In the data rows, the value 128 means zero.
Here are some numbered points:
[159 139 129 108 134 142 128  89 131 151 137 162 179 180 105 162 153 160
 139  87  62 123 151 131 132 161 114 127  86 173 122  97 130 135 104 132
 102 138 157 183 130] 0
[118 167 154 158 108 128 184 150 130 118 145  82  51 140 110  99 162 194
 179 135  67 122 141 131  48 140 138  99  95 194 107  77 162 180 118 120
 142 113 157 107 128] 1
[135 178 172 138 139 108 140 108 124 170 109  67 102 143 161 108 107 126
 150 152 165  87 112 160  91 156 162 156 167 140 102 170 149 123 162 135
 175 112  87  36 120] 2
[113 124 215 130 121 153 124 113 165 121 106  60  71 145 170 135 208 164
  93 150 133  95 187 116 154 128 150  77 121 183 172 147 115 162 147  84
 148 118 113  56  91] 3
[123 124 110  76 112 113 111 131 148 128 146 141 170 117 109 160  98 126
 143 126 123 164 146  90 176 134 135 132  63 103 166  87 113  92 124 116
 156 146 147 140 114] 4
[109  95  97 109  90 192 141 125 134 129 119 129 162 156 115 179 121 158
  85 169 112 150 147  95 161 138 119 156  54  80 162  55 109  35 126 106
 102 136 138  94  70] 5
[145  72 125 132 114 168  90 181 141 139 124 121 113  72 172 187 130  54
 161 142 168 166 146 200 122 121 135 131 161  97 169 167 118 109  70  79
 144 135 136 187 162] 6
[129  94 141  90 104  91  72  80 209 144 133 204 155  63 175 119 120 107
 163  92 161 148 134 136 135  75  99 153 180 127 167 186 133 110 118  96
 109 163 117 141 146] 7
[120 154 145 137 144 171 117 137 137 122 137  60  97 159 142 128 155 161
 136 154 138 124 165 108 128 130 137 108 107 195 157 172 133 123 116  89
 183 111 108  71 123] 8
[ 75 122  56 128  51 224 171 112  84  90  93 117 164 183 125 139 140 141
  81 144  45 122 131  72 130 137 168 201  48 111  99  99 154 194 142  89
  93 111 199 101 129] 9
[149  69  93  93 110  93 143 122  92  90 133 176 141  89 146 159  63 111
 112  78 136 118  59  91 179  91 102 190 118 108  53 123 157  79 107 190
 106 171 183 112 129] 10
[115 115  70 114  69 207 153 100 148  84  59 114 129 182 112 155 169 176
 135 153  86 161 125  84 130 153 161 130  58  97 115  93 144 147 121  89
 111  98 154 144 113] 11
[157  63  98  93  79 114 137 151 100  87 140 203 120  62  98 156  78  74
 112 105 167 138 122 184 199  65  87 130 131 136 168 154 149 123 152 143
  82 147 143 169  90] 12
[121 190 121 115 106 226 103 122 139 146  75 114  60 233 137 137 216 108
 117 121 111  98 169 115  94 162 173 111 124 128 128 181 110 156 105 119
 127 112  78 104 146] 13
[120  62 188  99 104  81  97 127 150 187 152 141 140  45 199 147 147 115
 129 113 150 108 167 145 109 112 124 113 128 119 141 181  94 101 134 103
 118 141 121  88 160] 14
[ 89 149 171 133 147 113 111 125 160 156 156 113 113 124 109 159 169  94
 142 145 104 128 148 138  88 154 114 115 116 126  95 146 118 110 109 119
 107  86 114 131 182] 15
[ 95 191 171 107 119 129 136 132 136 142 125  66  77 152 138 106 179 150
 157 162 123 107 199 137 136 114 119 107 129 187 162 104 138 167 139 100
 137 128 110 100 141] 16
[103 101 154 125 115 150 129 116 164 171 113 112 133 130 117 172 135 103
 135 157 165 116 135  96 129 152 121 139 113 119 170 166 112  75 111 131
 137 139 101  89 152] 17
New points follow, each followed by the numbers of its three nearest points above by angle, nearest first.
[186 165 150 149 151 135 142 147 173  92 125 143 142 140 173 101 168 104
 107 102 125  84  67 159 100 106 143 110 138  68  78  60 114 169 146 116
  95  84 125 151 105] ~ 1 13 11
[100 156 110 104 134 126 154 119 153 104 116  77 118 138  98 107 137 172
 144 160  99 116 161 149  91 129  99 101  91 124 109 135 147 158 115  94
 113 125 122  93 145] ~ 1 16 8
[122 133 128  97 164 137 131  98 147  93 154 117 145 145 144 137 113 103
  83  71 163 152 130 140 166 130 128 141 113 111 100 177 105 154 118 138
 159  90 125 167 121] ~ 10 12 7
[111  97 113 131  99 177 147 136 152 120  69 122 159 110 120 153 172 163
  82 167  89 159 103  82 135 131 126 163  75  77 169  48 100  34 107 172
  89 127 136  99 127] ~ 5 11 4
[116  76 138 123 129 136 121 149 131 170 157 146 133 109 119 139 118 117
 126 134 174 150 126 127 142 141 113 132 165 119 138 123 117  98 128 102
 155 121 109 132 152] ~ 6 17 14
[112  84 113  97  99 151  78 117 165 180 180 155 132 108 138 170 121 114
 139 101 163 159 164 115 120 131 137 145 129  80 179 180 127  93  94  92
 106 173 128 130 164] ~ 7 6 14
[111 141 102  80 176 100 108 109 132  71 115 139 151 119 106 142 120  92
 101  99  84 136 106 143 169 104 113 119  99 120 135  89  86 104 148 136
 117 124  87 137  97] ~ 4 12 5
[147  91 126 154 124 130 137 162  99 101 163 119 144  91 117 149 118 167
 113 117 121 135 108 129 175 141 117 108 122 139 106 132 160 138  96 152
 126 115 172 140 168] ~ 10 12 0
[145 133 129 124 121 108 144 137 137 141 132 102 124  98 123 122 118 153
 101 119 143 134 115 114 129 136 115 163 128 119 135  76 112  61 157 123
 120 126 118  66 135] ~ 5 2 17
[122 144  88 199  94 153 128 150 100 144 146 160  87 160 148 162 108 124
 129 164  94 135 107 140 109 132 158 104 142 114 134 160 113 146  68 162
  72 128 178 189 190] ~ 6 13 9
[113 145 169 104 141  85 119 144 105 160  81  76 134 149 131 120 152 131
 162 107 136 129  76  66 144 117 129 127 130 169 114  92 190 141 151 168
 177 126 117  93 119] ~ 2 16 1
[133 179 195 154 151 138 103 132 159 117 122  88 105 102 194  83 170 140
  99 128 106  67 149 118 105 107 111 116 139 143 110 112 131 201 152 122
 129  90 101 103  87] ~ 3 16 1
[103  94 195 135  84 133 119  48 178 149 116 102 129  82 133  93 166 177
 107 170 111 109 175 100 134 103 116 122  92 121 128 140 128 133 112 114
  67 155 161 139 172] ~ 14 3 16
[131 140 152 113 125 135 152 145  98 119 127 129 127 102 151 110 105 143
 136 172 133 114 103 145  85 129 104 117 133 123 106  73 128 135 139 174
 112 111 128 100 143] ~ 1 2 10
[121 137 163 115 133 114 149  93 135 117 137 141 133  81 145 116 163 143
 114 136 128 120 129 116 125 128 102 129 102 124 143  70 156 164 153 113
  95 110 118 136  57] ~ 3 16 1
[ 91 130 109 173 147  79 142 121 144 153 171  78  95  97 100 138 139 143
 136 112 151 115 146 107  92 175 164 127 170 173  71 167 105 117 112 133
 152 170 127  91 154] ~ 2 15 8
[150 121 158 132  90  90 104 145 142 112 176 197 169 136 171 138 108 128
 157 103 113 122  99 134 135  75 114 104 132  89 131 114 152 138  95 180
  79 127 175 175 130] ~ 10 12 7
[ 95 157  85  87 179 118 116  96 115  97 143  92 147 180  64 124 122 114
  74 142 108 128 109 138 132 121 131 124 136 100 137 133  78 142 137  88
 131 139 112  82  91] ~ 5 9 13
[143  77  97 118 137  97 139 138  87  83 143 120 169  56 131  75  90 184
  97 144 117 109 103  82 151  89  86 128 121 140 127 113 161 126 134 137
 124 148 171 124  98] ~ 10 12 4
[133 128 149 113 131 112 134 126 137 104 105 124 120 135 144 120 153 138
 111 117 114 140 135 128 141 133 129 115  98 141 115  95 135 140 136  97
 136 112 136 134  92] ~ 3 11 1
[184  56  93 159 112 109 131 136  97  49 151 194  92  95  99 152  38  99
 103  96 122 120 138 175 255  58 115 132 176 166 198 198 126 111 153 166
  90 130 186 191 138] ~ 12 10 7
[154 125 201 133 123 137 133 173 149 148 147 158  84 105 155 115 112 133
 146 158 174 118 124 145 134 141 115 134 175 165 136  97 125 102 147 145
 144 125  81 121 149] ~ 2 14 16
[190 171  93 170 194 171 170 212 105 123  92 124 102 154  79 115 114  60
  60 114 157 160  87 162 187 108  97 124 220 121 122  86  75 109 160 190
 140  81  60 100  47] ~ 12 2 13
[122 143 105 164 135 151 100 174  85 201 131 191 127 155  92 171 131  88
 181 146 132 178 115 131 148 117 143 166 145 121 152 184  80 113 109 165
 101 107  72 166 143] ~ 6 17 15
[144 121  90 145 118 101 122 143 109 135 141 159 123 109 180 118 118 112
 127 113 102 141 128 139 119 115 122 132 105 126 117  97 147 137 110 151
 116 118 156 189 112] ~ 10 12 0
[141 105  95 138  73  96 157 167  74 129 115 151 150 109 142 126  84 145
 136 142 128 129  96  90 167 104 106 160 131  58 171  90 196 137 103 138
 126 162 142 105 119] ~ 10 12 4
[161  92 163 141  71  89  90 136 101 155 130 173 161 108 196  90 114 105
 139 136 105 137  86 103 161 129 130 136 149 112 174 182 111 140 138 132
  94 116 181 170 107] ~ 7 14 12
[114 137 137 141 141 138 136  93 124 134 118 103 119  90 112 113  96 122
 133 149 135 124 145 142 126 114 147 115 153 158 116 204 111 148 150 146
 107 129 138 127 160] ~ 2 14 15
[107 152  48 183 135 142 107 105 158  85 137  97  97 110  98 159 167 127
  95 136  82 152 156 132 138 165 158 110 157 139  98 172 103 139 140  94
 176 112 122 175 159] ~ 13 15 11
[137 128  87 165  79 157 115 145  99 135 139 164 107 118 128 147 126 105
 141 158 116 123 101 150 132 132 168 152 151  95 117 146  97 127  90 140
 107 128 163 155 174] ~ 6 9 10
[118 124  90  75 144 162 135 145 127 163 114 157 157 158 102 138  71 137
 141  98 119 164 133 119  81 125 115 168 132  77 145  91  99 107  79 142
 115 143 114 100 129] ~ 5 4 10
